In the rows, 128 means zero.
A single turn carries every row of the set below to another of its rows. Some are shown first; where does it send the rows asked next?
Q_494: [115 125 139 140 133 122 122 140  72 154 129 155 126 105 125  90 146 139
 114  92 104 149 101 115 141 117 145 102 103 138 128 114 152 137 145 149
 115 144 138 141 132 156 150 132 133 129 126 143 122  93 113 146 166 113
 103 129]
Q_167: [130 105 150 121 118 146 130  90 136 142 120 107 123 161 121 110 171 123
 164 146 153 112 102  93 120 124 115 149 116 100 149 145 109  98 133 133
 119 108 145 132 115 113 140 165 129 120 124 131 167 145 113 135 100 134
 146 141]
Q_902: [130 119 121 123 135 132 126 110 166 109 127 125  93 152 114 175 142 101
 101 110 156 138 166 135 124 135 107 122 144 125 143 140 128 142 122 118
 129  82 160 119 135 106 118 149 105 148 163 152 116 158 133 117 116 127
 114 177]
Q_980: [115 124 161 116 126 148 123  94 125 138 107 127 131 154 130 105 177 137
 172 133 155 108 113  96 110 120 111 153 123 102 155 132 119 112 121 149
 124 117 161 146 107 120 155 156 114 107 118 137 145 158 115 131 107 145
 146 143]
Q_303: [117 124 143 109 122 149 129  90 126 136 126 127 116 152 122 102 161 142
 174 108 160 119 116  87 120 132 124 158 115 111 138 135 102 105 127 133
 112 116 166 140  99 118 150 157 119 129 112 128 176 151 121 119  99 137
 142 137]
Q_942: [116 120 109 109 145 148 119  96 154 151 131 160 111 127 138 120 101 117
 148 160 127 139 176 133 130 118 116 140 146 118 115 109 117 132 130 106
 125 109 117  94 130 153 117 132 136 109 111 109 139 152 126 116  86 145
 130 110]
Q_426: [126 117 109 121 125 126 134 152  73 143 132 141 149 112 108 103 120 156
 130  79 122 145 129 106 133 129 138 132  93 125 116 107 148 126 144 118
 105 146 123 127 134 148 149 117 132 150 129 134 139  79 140 131 154 116
  96 131]
Q_163: [137 164 139 151 124 116 139 132  91 126 137 110 110 117 116 148 145 117
 129 152 142 129  86 146 166 131 110 119 121 130 140 172 140 149 113 105
 116 126 125 145 153 151 133 137 101 113 135 138 127 150 153 101  94 105
 182 122]
Q_727: [118 108 133 108 119 134 145 107 151 110 139 131  91 147 112 181 135 118
 120  96 147 126 158 119 151 124  94 116 133 128 126 140 122 133 135 125
 132  83 151 128 126 113 121 144 105 151 156 141 111 158 127 103 100 124
 109 192]
Q_970: [137 176 139 148 146 104 138 126 101 102 120 116 132 123 129 122 113 136
 141 146 132 146 123 130 163  98 107 125 122 135 131 178 146 175 118 141
 109 154 145 161 144 135 134 131 103 113 127 134 109 147 148  99  99 108
 167 126]
Q_411: [102 122 132 108 133 150 113 104 132 151 122 181 118 113 129 131 111 116
 159 163 129 135 157 127 122 113 112 139 160 115 131  97 113 132 133 120
 143 112 118 106 131 155 138 110 132 108 111 116 118 172 115 127  91 141
 144 115]
Q_633: [134 172 137 131 121 124 147 127  79 112 138 117 122 104 122 156 111 148
 150 128 153 142  94 141 172 117 112 120 113 129 132 164 122 145 127 112
 125 148 136 149 143 139 108 123  98 126 131 123 130 165 152  97  87 112
 160 120]
Q_315: [133 103 118 142 122 133 127 148  79 147 120 126 172 107 111 116 141 131
 134 113 135 142 113 123 119 119 123 118 101 109 146 109 159 108 136 122
 134 147  94 122 152 149 131 128 132 136 141 140 118  85 132 155 171 128
 103 135]
Q_188: [132 121 146 115 110 106 126 173  98 131 151 151 156 118 119 131 139 136
 106 107  92 154 124 135 125 125 147 129 133 136 135 120 145 153 134 148
 106 175 141 127 134 156 137 139 109 149 174 153  97 106 139 145 162 127
 103 135]
Q_400: [122 124 114 112 154 116 130 143  98 161 129 143 142 132 108 107 147 127
 101 112 118 152 116 126 130 157 141 128  90 127 134 122 161 121 125 103
 102 150 128 127 130 162 133 140 138 150 150 138 148  83 140 134 165 114
 104 120]
Q_434: [157 164 131 159 111 109 126 136 100  97 120 101 151 123 122 147 101 129
 136 161 137 141 121 135 149 105  97 127 131 115 139 162 139 157 135 122
 116 139 124 139 153 122 136 122 101 124 126 140 123 141 154 119  90 105
 175 120]
Q_537: [132 107 127 111 115 108 145 172 102 132 160 133 156 116 109 133 133 141
 114  96  97 144 129 127 136 125 143 144 125 129 125 124 144 140 136 130
 104 165 135 126 141 161 128 144 116 158 175 140 111  91 154 130 156 125
  98 139]
Q_75: [136 113 133 130 112 114 130 170  91 141 167 140 139 106 128 122 141 133
 113  79 100 143 111 140 142 119 153 126 130 139 125 124 146 146 131 144
 106 160 144 129 143 163 125 156 110 146 166 152 106  98 143 133 156 128
  95 133]
Q_379: [136 112 136 136 117 135 118 110 143 108 122 123 106 144 130 177 127 110
 112 106 147 122 167 140 133 105  95 113 144 120 141 132 131 142 132 139
 140  77 161 123 135 106 127 141  93 128 148 155  95 152 121 127 110 133
 114 190]
Q_649: [124 126 150 117 133 148 114  94 133 131 107 125 121 153 128  93 149 146
 166 119 155 115 125  87 111 112 128 161 118 104 145 144 114 130 138 157
 115 116 184 137 103 108 155 152 122 118 106 130 163 150 115 144 102 134
 140 136]
Q_423: [124 117 130 121 142 140 122 101 154 135 116 103 113 160 116  91 159 134
 163 130 159 113 125  86 113 125 123 168 119 101 148 153 110 121 128 127
 105 106 161 131 115 113 151 162 130 126 121 135 173 135 129 129 106 127
 149 137]
Q_8: [144 179 135 144 127 121 131 119  85 108 124 125 146 125 140 147 131 128
 138 150 146 142 103 158 150 132 103 121 126 127 145 147 150 140  99 116
 123 156 132 156 141 138 127 138  80 105 137 148 125 162 150  91  98 132
 172 115]
Q_697: [ 99 116 121 115 154 144 128  98 160 151 133 169 101 131 135 112 131 103
 156 168 125 140 159 126 131 116 111 127 156 131 121 116 125 125 112 114
 134 118  95 114 133 164 128 145 143 104 116 113 122 164 118 113  93 147
 143 114]
Q_273: [137 112 130 125 120 110 133 167 107 142 159 132 148 117 119 130 150 122
  99 105 100 156 110 148 131 133 155 126 129 134 137 134 149 138 129 125
 113 164 136 122 147 165 113 156 114 152 184 146 115  99 148 141 162 128
  96 128]
Q_518: [133  98 140 137 111 110 138 174 107 128 159 127 154 112 118 128 149 123
 115 105  95 147 114 126 131 115 142 126 136 136 135 132 142 139 131 142
 110 162 112 127 154 157 134 153 118 152 174 151  93  99 139 145 170 122
 104 142]
Q_17: [133 182 120 142 142 108 137 141 111  90 127 118 121 128 115 140 114 133
 135 142 150 160 118 117 148 128 120 141 134 132 137 165 131 167 112 108
 107 155 133 141 146 132 135 126 105 137 139 139 137 158 162  99 103 102
 177 111]
Q_949: [103 108 122 129 144 151 118 107 145 156 125 157  98 108 130 112 120 107
 161 166 131 122 164 128 130  91 110 136 156 114 124 120 120 142 133 122
 142 108 113 110 147 159 125 131 140  99 110 114 104 158 115 133  93 139
 138 117]
Q_522: [121 123 136 126 142 130 125 107 155 113 131 140  78 146 131 158 137 114
 105  94 141 129 164 131 148 120 110 110 137 140 128 151 134 151 121 141
 124  87 183 140 128 116 125 151 101 134 149 155 105 157 127 108 111 127
 106 179]
Q_677: [122 112 144 127 122 126 131 111 156 111 137 131  94 157 119 174 157  97
 107 119 135 117 149 130 141 122  87 106 148 134 139 142 135 137 118 133
 134  83 139 131 133 116 140 152 102 136 158 158  97 153 117 114 112 124
 126 184]
Q_737: [139 110 139 130 112 116 123 176  88 136 146 129 161 102 119 141 143 130
 115  99 109 137 117 149 127 119 145 134 133 122 142 120 147 139 133 134
 118 163 136 124 147 159 120 144 105 142 172 149  95 100 148 149 165 135
  95 140]
Q_978: [128 100 122 151 136 117 137 144 101 152 137 127 138 127 111  91 153 115
 115 123 102 150 104 110 137 122 129 104  97 140 134 135 155 122 139 131
 114 138  96 125 144 151 141 149 154 142 142 135 128  82 118 149 168 104
 112 130]
Q_138: [130 116 145 136 131 150 108  98 139 122 105 107 135 158 127  98 159 130
 163 139 164 120 124  92  99 113 116 156 129  99 157 140 117 110 125 143
 127 109 151 131 117 100 151 160 122 119 115 137 156 148 114 144 110 141
 146 135]
Q_298: [115 131 140 118 148 116 112 145  83 145 104 160 166 124 111 110 152 134
 111 123 115 155 123 119 113 135 129 118 105 121 154 103 169 135 132 137
 122 167 129 135 129 153 151 121 125 132 146 149 113  97 126 155 176 122
 114 123]
Q_69: [103 133 121 122 149 144 103 108 144 152 133 176  92 119 141 110 122 111
 144 150 122 128 169 132 129 117 122 134 166 126 122 105 123 152 124 123
 123 108 135 107 131 158 150 129 129  96  98 124 127 160 119 119  93 142
 147 105]
Q_231: [124 130 144 108 125 129 131 101 144 105 122 154 115 154 130 179 137 116
 107 102 139 135 167 134 134 130  92 110 141 135 138 114 136 138 117 138
 135  96 160 137 117 113 135 142  89 132 152 154 105 169 123 106 106 140
 110 186]
Q_114: [100 118 120 110 131 142 126 104 140 166 141 164  97 123 134 117 111 120
 156 151 113 115 162 123 143 109 106 136 146 128 104 106 119 135 133 120
 119 104 117 107 128 163 145 129 132  96  99 112 124 148 120 108  77 140
 143 119]

Q_400 -> Q_426
Q_970 -> Q_8
Now these:
Q_75 -> Q_188
Q_522 -> Q_231
Q_411 -> Q_949
Q_980 -> Q_138

